In the data rows, the value 128 means zero.
Here is a table of points, one per row:
"113 99 133 219 140 89 148 162 153 165 98 142 85 175 121 137 136 153
 154 78 213 150 86 105 118 142 92 162 153 174 160 166 143 153 135 210
 176 81 166 112 119 137 116 179 187 97 115 162 51 34 225 94 131 43
 112"
"145 186 131 135 168 87 64 156 142 125 63 173 102 112 184 110 111 141
 138 175 97 78 108 117 113 185 132 29 101 131 95 67 108 120 108 152
 120 87 143 208 100 124 108 94 189 176 115 124 103 73 89 99 80 147
 180"
"163 43 115 130 150 158 116 133 125 128 125 140 152 134 133 98 172 208
 147 177 170 88 139 129 174 131 92 120 130 185 86 133 43 102 103 144
 138 115 93 150 198 151 139 77 92 40 148 82 83 150 140 196 68 190
 60"
"114 116 125 137 112 143 142 130 82 146 98 147 107 74 193 82 86 145
 104 139 123 212 178 194 177 114 140 155 97 181 157 94 81 62 121 120
 193 156 104 181 141 127 23 149 77 131 178 131 138 112 181 149 177 105
 197"
"125 82 187 122 165 167 8 137 131 53 122 124 195 117 172 117 89 178
 139 147 151 142 143 145 127 107 148 157 94 53 186 153 131 147 76 77
 45 160 123 120 177 124 168 104 84 128 170 176 62 187 167 78 121 58
 163"
"58 80 109 121 115 75 137 100 146 179 150 149 138 143 214 97 116 153
 157 162 85 72 88 134 131 162 167 123 119 95 158 99 148 203 75 62
 164 85 112 53 125 144 102 88 139 109 104 176 138 61 75 163 171 107
 95"
"92 113 190 129 86 89 139 144 152 116 109 149 85 135 85 106 111 145
 177 135 66 157 102 78 228 133 133 104 163 84 58 132 171 114 186 112
 129 102 247 158 147 115 123 53 51 162 103 155 104 109 109 109 165 106
 107"
"146 186 80 104 80 166 163 57 103 119 46 184 135 175 101 178 139 57
 133 139 75 117 131 175 95 60 114 117 89 143 138 162 49 125 137 98
 88 114 152 68 145 139 112 97 117 86 155 154 141 108 136 64 90 112
 69"
"93 93 48 145 139 136 137 140 104 148 107 107 96 136 123 108 109 114
 0 177 109 109 79 120 127 141 95 140 118 99 103 160 147 149 107 150
 122 81 137 171 103 102 152 145 90 134 135 177 98 109 82 126 134 134
 126"
"183 107 153 128 148 131 223 98 113 161 167 99 150 95 150 129 143 148
 152 168 107 142 156 139 128 124 168 157 105 0 149 139 80 111 128 149
 220 152 148 177 130 77 164 138 135 96 118 96 120 132 178 108 89 187
 142"
"112 157 137 48 116 64 94 100 235 66 163 151 196 124 111 71 122 37
 84 76 147 166 173 122 56 36 79 140 108 126 136 104 179 157 154 191
 185 143 122 140 114 83 85 94 111 84 119 139 126 103 110 171 65 132
 108"
"138 78 98 112 118 176 9 108 94 198 172 165 98 173 152 133 166 140
 158 130 115 149 151 127 108 104 118 172 98 33 135 120 137 82 125 186
 23 164 150 181 139 143 97 182 156 176 143 74 166 149 123 198 122 36
 85"
"134 173 154 97 183 149 153 196 123 87 156 150 145 195 72 146 157 173
 153 216 78 122 152 45 61 178 117 40 193 118 136 123 168 159 166 122
 122 167 73 74 158 82 24 235 64 63 187 154 166 151 157 151 129 111
 147"
"131 144 81 38 130 119 167 102 190 153 159 113 182 84 124 215 125 155
 124 118 86 97 118 104 164 156 182 130 82 182 129 152 196 40 51 199
 165 184 158 138 182 224 166 153 164 144 183 120 97 169 156 124 137 118
 154"
"144 184 181 152 133 139 142 132 140 167 121 143 160 161 152 135 149 132
 132 154 133 154 114 154 211 148 0 169 167 152 105 111 159 158 193 127
 167 197 5 166 132 84 219 125 210 137 174 187 190 161 103 107 148 68
 134"
"209 210 132 155 139 153 96 135 133 141 152 161 205 147 129 156 108 115
 102 162 212 149 180 161 135 136 166 142 219 109 108 153 162 128 138 131
 167 0 157 109 189 212 145 137 148 158 134 138 215 147 131 149 182 146
 154"
"139 251 101 185 128 153 148 168 148 135 149 121 144 152 161 134 147 178
 132 133 193 106 128 176 127 144 242 187 163 190 113 116 117 169 122 165
 120 226 181 126 170 0 166 131 115 166 146 148 160 128 99 138 148 169
 81"
"136 130 193 133 119 96 167 138 153 97 104 178 95 38 101 190 196 203
 100 143 175 114 67 155 163 129 128 162 119 124 241 115 120 134 210 132
 91 97 148 125 97 177 94 162 106 159 62 144 95 131 45 169 129 125
 116"
"71 120 137 144 51 126 137 65 157 84 107 77 130 87 75 111 116 101
 153 168 157 147 102 159 112 206 163 111 146 118 22 83 123 164 94 119
 93 115 114 171 106 179 158 213 112 115 82 123 124 84 117 115 81 81
 145"
"120 163 101 119 125 74 126 200 93 175 61 93 200 130 26 95 147 109
 136 69 129 161 191 132 116 91 107 97 105 109 132 143 105 60 41 118
 80 149 128 64 42 88 136 98 135 96 64 174 154 151 112 184 110 123
 168"
"110 179 109 130 102 137 100 126 95 112 139 198 93 62 146 91 193 67
 100 34 128 63 195 35 180 110 152 125 129 114 114 142 100 132 111 92
 155 143 53 63 127 136 136 138 74 146 79 100 149 118 141 69 64 101
 124"
"172 71 156 88 129 62 154 59 36 115 150 160 127 129 100 117 150 155
 135 136 139 187 176 132 108 177 93 113 96 210 173 107 142 111 94 77
 149 115 185 128 182 72 229 156 119 188 192 69 117 114 116 139 118 150
 124"
"139 0 106 128 152 150 157 155 152 105 113 134 130 177 144 114 125 151
 113 100 201 138 167 119 137 97 179 89 171 163 152 117 130 168 178 113
 130 207 183 163 114 215 152 131 177 174 113 223 251 161 161 87 104 190
 116"
"140 89 218 83 153 169 114 120 89 138 159 153 201 156 159 114 64 64
 133 134 105 164 112 121 188 186 131 143 118 178 152 137 54 102 89 203
 146 148 127 105 81 115 115 175 127 152 56 100 112 136 143 106 182 206
 63"
"134 160 110 144 144 149 121 95 58 114 187 55 166 86 121 85 145 55
 127 111 151 112 0 83 157 78 131 90 145 151 159 156 116 104 130 95
 72 151 192 115 131 111 79 99 178 64 167 96 171 92 100 130 104 114
 169"
"61 151 57 104 183 19 136 94 60 54 108 64 132 134 133 173 115 150
 182 148 125 86 97 162 153 101 113 171 168 118 118 120 142 179 166 161
 106 89 91 166 74 146 97 102 84 190 104 83 107 143 173 97 163 129
 121"
"69 135 106 132 143 158 100 111 109 88 132 116 46 153 98 95 97 121
 169 159 122 57 100 201 109 147 111 96 85 126 157 134 215 20 134 130
 177 106 106 140 143 116 179 153 126 92 30 150 145 83 115 129 159 153
 127"
"213 168 138 65 127 117 112 113 183 155 118 120 11 137 76 108 58 139
 97 105 137 157 18 140 112 101 117 153 118 121 107 133 113 141 113 76
 106 179 76 47 128 136 102 82 130 169 113 68 137 135 184 147 77 153
 158"
"177 126 168 123 140 139 189 191 132 83 93 97 82 91 182 172 113 69
 141 22 104 123 43 88 72 74 93 105 108 112 68 74 99 107 103 88
 88 51 103 128 144 126 148 135 103 124 172 128 178 129 148 162 158 114
 82"
"136 144 32 153 53 187 132 64 148 131 120 127 175 94 126 175 87 173
 120 10 108 169 160 82 70 216 78 44 129 101 175 128 120 191 185 143
 106 154 93 148 182 92 94 49 120 93 77 126 131 164 125 159 196 143
 158"
"139 94 148 153 154 224 160 135 130 171 175 138 162 37 87 117 205 133
 161 167 105 115 167 150 79 105 50 160 117 154 115 113 139 163 51 90
 149 167 152 155 90 169 86 107 120 194 143 118 104 114 135 80 187 169
 126"
"171 73 144 235 122 111 137 190 153 128 120 85 174 191 135 116 137 96
 119 120 11 121 165 164 151 119 183 163 41 171 99 129 151 179 215 150
 137 159 142 93 183 203 145 163 161 132 131 66 95 155 125 162 134 162
 187"
"110 47 115 61 157 148 90 114 186 133 76 66 81 95 150 162 157 145
 168 151 101 147 139 126 76 147 187 156 170 159 90 206 104 106 174 117
 155 69 112 104 58 89 140 137 140 122 123 104 134 98 27 111 159 95
 178"
"34 207 146 150 120 202 152 122 134 159 171 123 21 185 146 104 135 127
 165 129 135 171 172 94 131 121 180 157 148 165 159 89 139 168 128 155
 120 30 148 125 38 164 169 119 167 108 201 174 59 214 142 164 101 202
 146"
"147 129 137 158 67 75 132 142 93 132 157 99 102 148 115 197 82 88
 92 137 168 130 202 111 89 83 151 95 146 132 111 106 156 60 128 50
 115 170 67 131 102 132 70 65 163 66 122 77 74 150 71 58 132 122
 56"
Along one direction, these points spread out more than along any other. Take the direction at right angles to it along which they spread out most. Go by this last direction. How far along it is each point below, from 0 to 99? The average is 50, and the first point in the table lies past the average. One standard deviation of the points above along it is 16.
"172 71 156 88 129 62 154 59 36 115 150 160 127 129 100 117 150 155
 135 136 139 187 176 132 108 177 93 113 96 210 173 107 142 111 94 77
 149 115 185 128 182 72 229 156 119 188 192 69 117 114 116 139 118 150
 124" 42
"134 173 154 97 183 149 153 196 123 87 156 150 145 195 72 146 157 173
 153 216 78 122 152 45 61 178 117 40 193 118 136 123 168 159 166 122
 122 167 73 74 158 82 24 235 64 63 187 154 166 151 157 151 129 111
 147" 34
"171 73 144 235 122 111 137 190 153 128 120 85 174 191 135 116 137 96
 119 120 11 121 165 164 151 119 183 163 41 171 99 129 151 179 215 150
 137 159 142 93 183 203 145 163 161 132 131 66 95 155 125 162 134 162
 187" 45
"139 94 148 153 154 224 160 135 130 171 175 138 162 37 87 117 205 133
 161 167 105 115 167 150 79 105 50 160 117 154 115 113 139 163 51 90
 149 167 152 155 90 169 86 107 120 194 143 118 104 114 135 80 187 169
 126" 42
"113 99 133 219 140 89 148 162 153 165 98 142 85 175 121 137 136 153
 154 78 213 150 86 105 118 142 92 162 153 174 160 166 143 153 135 210
 176 81 166 112 119 137 116 179 187 97 115 162 51 34 225 94 131 43
 112" 74
"93 93 48 145 139 136 137 140 104 148 107 107 96 136 123 108 109 114
 0 177 109 109 79 120 127 141 95 140 118 99 103 160 147 149 107 150
 122 81 137 171 103 102 152 145 90 134 135 177 98 109 82 126 134 134
 126" 70
"125 82 187 122 165 167 8 137 131 53 122 124 195 117 172 117 89 178
 139 147 151 142 143 145 127 107 148 157 94 53 186 153 131 147 76 77
 45 160 123 120 177 124 168 104 84 128 170 176 62 187 167 78 121 58
 163" 38
"61 151 57 104 183 19 136 94 60 54 108 64 132 134 133 173 115 150
 182 148 125 86 97 162 153 101 113 171 168 118 118 120 142 179 166 161
 106 89 91 166 74 146 97 102 84 190 104 83 107 143 173 97 163 129
 121" 75
"114 116 125 137 112 143 142 130 82 146 98 147 107 74 193 82 86 145
 104 139 123 212 178 194 177 114 140 155 97 181 157 94 81 62 121 120
 193 156 104 181 141 127 23 149 77 131 178 131 138 112 181 149 177 105
 197" 42
"139 251 101 185 128 153 148 168 148 135 149 121 144 152 161 134 147 178
 132 133 193 106 128 176 127 144 242 187 163 190 113 116 117 169 122 165
 120 226 181 126 170 0 166 131 115 166 146 148 160 128 99 138 148 169
 81" 41
"183 107 153 128 148 131 223 98 113 161 167 99 150 95 150 129 143 148
 152 168 107 142 156 139 128 124 168 157 105 0 149 139 80 111 128 149
 220 152 148 177 130 77 164 138 135 96 118 96 120 132 178 108 89 187
 142" 41
